Named moves (each a turn or a mirror), then the moves between two rows, first move first; the first pair answered:
move Rabe:
[ 1.00  1.69 -0.10  0.36  0.45 -0.17  2.06  0.41  0.90 -0.53 -1.36  1.93]  ->  [-2.29  1.29 -0.16  0.69  2.66 -0.86 -0.05 -0.03  0.06 -0.04  0.07  0.32]
[-1.80 -1.28 -1.27 -0.15  0.53 -0.77 -2.28  1.63 -0.77  0.04 -0.71 -1.04]  ->  [ 1.65 -0.65 -1.28 -0.60 -1.65 -0.07 -0.08  2.03  0.06 -0.38 -2.17  0.55]
[ 0.14 -0.08  0.30 -1.51  0.24  0.01  0.09 -0.26 -0.19  0.08  0.30  1.36]  ->  [-0.31 -0.13  0.49 -1.47  0.58 -0.07 -0.27 -0.22 -0.44  0.21  0.44  1.10]
[-0.47  0.88 -0.66 -0.56  0.57 -0.87 -1.19  0.60 -2.48 -0.21 -0.49  0.94]  ->  [ 0.89  1.06 -0.53 -0.66 -0.12 -0.53 -0.39  0.82 -2.07 -0.48 -0.98  1.54]
move zoma:
[-0.33 -0.16  0.88  1.14  2.14  0.07  0.56 -0.50  1.23 -1.02  0.73 -2.12]  ->  [ 1.08 -0.17  0.78  1.09  0.89  0.54  1.75 -0.08  1.89 -1.34  0.22 -1.51]
[-1.65 -0.01 -1.55 -1.07  0.32 -0.75 -0.38  1.33 -1.37 -1.95  0.37 -0.12]  ->  [ 0.00  0.12 -1.62 -1.19 -0.80 -0.21  1.04  1.57 -0.78 -2.44 -0.40  0.63]
[-0.07 -0.03  1.23 -0.08  0.18 -0.66 -1.72 -0.33 -0.92  0.93  0.56 -0.25]  ->  [ 1.78  0.05  1.27 -0.06 -1.31 -0.23 -0.36  0.15 -0.21  0.65 -0.27  0.44]
move zuta:
[ 0.71 -0.37 -0.88  1.39  0.38 -0.19  1.14 -0.29  0.10 -0.29  0.79 -0.80]  ->  [ 0.96  0.26 -1.21  0.47  0.31 -0.72  0.29 -0.74 -0.99  0.48  0.51  0.28]
[ 2.39  2.25  2.40  0.87 -1.11  0.92  1.75 -2.81  2.41  0.74  1.24 -0.87]  ->  [ 2.60  2.99  2.06  0.11 -0.96  0.32  0.56 -3.44  0.94  1.76  1.05  0.42]
[-3.57 -1.39 -0.56  1.07  1.02 -0.02 -1.44  0.48 -0.34 -0.39  1.85 -0.97]  ->  [-3.37 -0.66 -0.91  0.42  1.17 -0.33 -2.30  0.06 -1.48  0.19  1.61  0.03]
move tido:
[-3.05 -1.30  0.02 -0.06 -1.09 -0.22 -0.45  1.37  0.24  0.21  0.64 -0.07]  ->  [-2.85 -0.18 -0.18 -0.49  1.05 -0.71 -1.37  0.04 -0.67  1.01  0.69 -0.76]
[ 0.69  0.35  0.66  1.21 -0.08 -0.11 -0.48 -1.19 -2.31  1.56  0.51  0.57]  ->  [ 0.48 -0.47  0.78  1.46 -1.98  0.46  0.36 -0.16 -1.54  0.86  0.58  0.99]
[ 0.03 -1.87  2.10  2.11 -0.24  1.90  1.86  0.62  3.32 -0.79  1.02 -2.50]  ->  [ 0.39 -0.28  2.16  1.41  3.27  1.01  0.42 -1.33  2.02  0.21  1.36 -3.50]
[ 0.59  1.03  0.19 -0.12 -0.78  0.27 -2.08 -1.08 -1.00  2.07 -0.56  0.74]  ->  [ 0.24  0.20  0.33  0.27 -2.59  0.51 -1.38 -0.08 -0.47  1.47 -0.65  1.34]
move muton:
[-1.20  0.58 -0.53 -0.11 -0.69  0.48 -0.31  0.84 -0.73 -0.63  0.53  1.35]  ->  [-1.00  1.15 -0.65 -0.28  0.27  0.08 -0.81  0.21 -1.16 -0.19  0.60  1.26]
[-1.65 -0.77 -1.13 -1.28  0.28 -1.31 -1.12  0.40 -1.47 -0.89  0.18 -1.43]  ->  [-0.77 -0.01 -0.50 -0.85  1.27 -1.16 -1.57 -0.87 -1.33  0.04  0.96 -2.02]
[-2.05 -0.96  0.18  0.59 -0.20 -0.25 -0.44  0.78  0.01 -0.54  0.23 -0.34]  ->  [-2.02 -0.44 -0.21  0.16  0.58 -0.60 -0.57  0.66 -0.44 -0.62  0.05 -0.48]
Then:
Between the rows of a pair lie 2 to 3 moves.
[-2.14 -2.34  0.61  0.83 -0.43  0.21  1.00  0.24  2.46 -0.30  1.55 -0.46]  ->  [-1.57 -0.31  0.04 -0.46  2.58 -1.12 -1.47 -1.91  0.24  1.48  1.68 -0.12]
tido zuta
[-2.85 -1.38  1.27  1.69 -1.95  1.53 -1.59  0.31  0.00  1.35  1.01  0.11]  ->  [-2.82 -0.70  1.54  1.88  0.43  1.29 -2.01 -0.79  0.01  1.44  1.40 -1.30]
tido zuta
[-1.60 -0.79  0.86  1.46  1.61  0.37 -0.51 -0.59  0.68 -0.01  1.07 -2.22]  ->  [-1.94 -1.00  0.76  1.43  1.33  0.44 -0.37 -0.28  0.97 -0.27  0.99 -2.20]
muton tido
[-4.35 -1.05 -0.11 -1.82  0.50 -1.37 -3.57  0.24 -2.73  1.94  0.88  0.84]  ->  [-2.84 -1.53  2.18  0.08  0.05  0.39 -3.36 -1.02 -0.82  3.67  2.87 -0.03]
muton muton
[ 0.08 -0.78  0.01  0.01 -2.35  0.45  1.35  1.49  0.75 -0.55 -0.79  0.65]  ->  [-3.00 -0.89 -0.22 -0.07  0.02 -0.60 -0.70  0.99 -0.56 -0.36  0.03 -0.57]
Rabe muton tido
[ 2.42  1.47  0.16 -1.01 -1.40  0.36  0.77  1.13 -0.33 -0.68 -0.90  0.33]  ->  [ 2.81  1.45  1.16 -0.16 -0.11  0.91  0.97  0.27  0.64 -0.16 -0.01 -1.05]
tido muton zuta
[-0.14  0.44 -1.38 -1.26  2.35 -1.09 -1.74  0.10 -1.22 -0.25 -1.51 -0.16]  ->  [ 2.90  0.92 -0.36 -0.75  1.75 -0.12 -0.58 -0.86 -0.17  0.59 -1.26  0.27]
Rabe muton
[-1.61 -0.55 -0.97 -0.58 -2.30 -1.38 -0.03  1.15 -0.78 -0.69 -1.02  0.83]  ->  [ 1.84  1.55 -0.36 -0.97  0.21 -1.46  0.05 -1.41 -1.22  0.88 -0.97  0.73]
tido Rabe muton
[ 0.51  0.95  0.31  0.22  2.24  0.07 -1.43 -2.01 -0.90  1.37  1.13 -0.42]  ->  [-2.60 -1.42  0.32  1.34 -0.97  0.66 -1.37  0.32  0.04  0.33  1.68 -0.03]
tido zoma
[ 1.08  1.15 -1.55 -0.51  2.16 -0.43 -1.49  0.01 -0.60 -1.28 -1.24 -1.37]  ->  [ 1.46  0.61 -0.53  0.68  2.16  0.71 -0.88 -0.27  0.71 -0.93 -0.18 -2.41]
zuta muton
[ 2.75  1.33 -1.16 -1.86 -0.20 -0.69  0.83  0.02 -1.44 -0.05 -2.04  1.94]  ->  [-1.35  0.88 -1.39 -1.56  2.18 -1.62 -1.95 -0.46 -2.54  0.70 -0.38  0.43]
tido zoma
[-2.23 -1.36  0.20  1.20  1.02 -0.10  0.32  1.53  0.72 -2.12  0.06 -2.58]  ->  [-0.41  0.38 -0.92 -0.42  2.39 -1.08  0.70  1.04 -0.42 -2.80 -1.54 -1.85]
zoma muton tido
[-0.67 -1.56  0.77  0.68 -2.84  1.12  0.43  1.25  0.75  0.54  1.30  0.76]  ->  [ 2.94  0.15  0.60 -0.26 -1.98  0.91  1.53  0.33  0.66  0.39 -0.14  1.41]
tido zoma muton
[-0.87 -0.55  0.18  1.15  1.94 -0.69  0.43 -0.95  1.11 -1.07  1.66 -1.67]  ->  [ 1.18  0.14 -0.98 -0.14  0.28 -1.08  1.98  0.13  0.73 -2.49 -0.79  0.14]
Rabe muton muton
[ 1.48  0.60 -0.24 -1.21 -1.77 -1.02  0.96  1.38 -1.78 -1.36 -2.25  1.92]  ->  [-0.70 -0.19  2.58  1.54  1.43  0.32 -1.75 -1.34 -0.76  1.77  2.07 -1.28]
Rabe muton muton
[-1.98 -0.63 -0.54  0.16 -0.87  0.43 -0.53  1.52 -0.68 -0.10 -0.87  1.42]  ->  [ 2.20  0.65  0.34  0.18 -0.46  1.22  0.61 -0.05  0.08  0.82 -1.06  1.61]
tido muton zoma
[ 1.30  1.17 -0.14 -0.53  0.71 -0.34  0.12 -1.10 -0.60  0.47 -1.26  0.23]  ->  [ 0.82  0.07 -0.28 -0.15 -0.77  0.17  1.33  0.31  0.61 -0.89 -1.53  0.07]
tido muton zuta
[ 1.01  0.80  1.14 -0.17  1.63  0.09 -0.33 -1.25  0.60  0.15  0.07 -1.60]  ->  [-0.10 -0.46  0.10 -0.46 -1.28 -0.04  0.95  1.35  0.76 -1.81 -1.15 -0.27]
tido muton
[ 1.64 -0.45  0.80  0.28 -3.86  1.37 -0.65 -0.32  0.12  2.00  1.11  2.15]  ->  [ 1.04  1.68 -0.64 -1.48  0.63 -0.65 -2.67 -1.87 -2.34  2.02  0.27  1.42]
muton tido
[ 1.18 -0.32 -0.65 -0.56 -1.88  0.94  1.56  1.30  0.42 -1.44 -1.09  0.86]  ->  [ 2.01 -0.19  0.70  0.55 -1.63  1.85  1.46  0.07  1.40 -0.12  0.14  0.03]
tido muton tido
[-0.20  1.18 -1.11 -1.26  0.40 -0.92 -1.84 -0.08 -2.00  0.65 -0.72  1.77]  ->  [ 1.62  1.65 -0.63 -1.05  0.04 -0.45 -0.94 -0.53 -1.46  0.95 -0.83  2.07]
zoma tido muton
[ 1.22 -0.59 -0.10 -0.83  1.65  0.52  2.49  1.43  1.44 -3.49 -1.01 -1.42]  ->  [-0.39  0.96 -1.03 -2.72  3.10 -1.56 -1.46 -0.24 -2.37 -0.86 -0.71  0.60]
Rabe zuta
[-0.23 -1.05  1.71  1.18 -1.75  1.39  1.17 -0.66  1.63  0.37  1.05 -0.81]  ->  [-0.91 -0.04 -0.45 -1.17 -2.62 -0.46 -0.31  0.05 -1.46  0.23 -0.73  2.04]
muton zuta
[ 0.51  1.79  0.18 -0.40  0.63 -0.03 -1.23 -1.34 -1.21  1.73  0.95  0.30]  ->  [-0.57 -0.41  0.56  0.86 -2.46  1.27  0.63  0.98  1.06  0.16  1.02  0.10]
muton zuta muton
[-3.07 -0.67  0.35  1.74  0.61  0.79  0.14  0.25  0.99 -1.90  1.66 -3.58]  ->  [ 2.34  2.47 -0.15 -1.10 -1.33  0.02 -1.32 -1.96 -2.27  2.02  0.39  1.87]
zoma zuta muton
[ 2.75  0.71 -0.67 -0.06  0.98 -0.25  0.50 -1.13 -0.43  0.25 -1.31  1.50]  ->  [ 2.93  0.48 -0.61  0.07  0.51 -0.17  0.80 -0.85  0.05  0.04 -1.39  1.46]
Rabe zoma
